A =
[[128 128 128 128 128 128 129 128 129]
 [127 130 139 141 141 139 104 138 134]]
The entry directly above 130 is 128
The third entry, reading row by row? 128
The top-left entry: 128
The last entry, reading row by row? 134
The entry in the top-right corner? 129
The entry directly above the smallest entry -> 129

Questions about the row below.
1) Which number is the entry just right of 158?
2) Which number is the first entry from the right?
158	132	141	103	124
1) 132
2) 124

Read these off the matrix that follows. Counting starts at 0.
1) Read off the entry in the bottom-left corner.
2) Read off the entry in row 0 and column 1.
3) Read off the entry in row 2 and column 2.
4) Read off the entry directly above the largest entry.
5) Read off the entry at row 0, column 0.
6) Read off the entry just right of the largest entry.
7) Read off the entry just right of 125.
8) Read off the entry just right of 101.
[[128 131 126 131 131]
 [140 106 143 114 131]
 [114  99 117 103 102]
 [120 122 120 122 120]
 [115 108 117 110 108]
 [133 135 132 134 136]
 [135 146 133 144 143]
 [136 148 133 146 145]
 [117 106 119 108 107]
 [122 122 122 123 122]
 [116 101 118 103 104]
 [127 130 125 130 130]
 [134 111 136 115 127]
 [123 124 123 123 124]
 [128 133 127 132 132]]
1) 128
2) 131
3) 117
4) 146
5) 128
6) 133
7) 130
8) 118

Read these off the matrix that follows.
1) Read off the second entry on the main diagonal.
2) Read off the largest entry in the last row.
3) Read off the third entry in reading order.
4) Read off the fifth-last entry, reading row by row.
5) Read off the last entry of the largest entry's row.
6) Read off the entry in the bottom-left corner.
7) Read off the top-right entry.
8) Read off the first entry in reading order.
[[116 114 121 121 126 127 122 130 126 128 139 128 144 129 144 145]
 [120 117 125 136 139 123 129 133 132 128 134 133 127 136 123 128]
 [131 122 137 131 139 137 121 131 131 108 125 121 123 138 113 123]
 [134 120 128 130 123 127 138 131 114 131 131 131 123 121 126 131]
 [133 114 135 127 147 120 130 132 124 127 127 124 130 146 135 130]
 [126 128 135 132 126 138 121 125 140 120 123 121 127 130 127 128]
 [134 124 133 137 119 123 124 146 131 124 142 144 127 116 123 132]
 [124 137 122 121 140 129 140 122 121 138 122 124 132 140 137 134]
 [134 133 131 122 125 124 134 119 145 142 114 118 136 127 133 132]
 [133 119 134 134 121 116 126 135 133 128 133 137 123 122 127 123]
 [140 130 142 119 122 132 120 129 133 119 118 118 136 126 136 138]
 [104 123 109 143 131 125 134 123 128 136 138 142 128 132 131 125]]
1) 117
2) 143
3) 121
4) 142
5) 130
6) 104
7) 145
8) 116

[130, 134, 137, 128, 132, 132, 131, 134, 116, 132, 116, 137, 148, 102, 123]
The entry just left of the largest entry: 137
Give the entry just right of the smallest entry.
A: 123
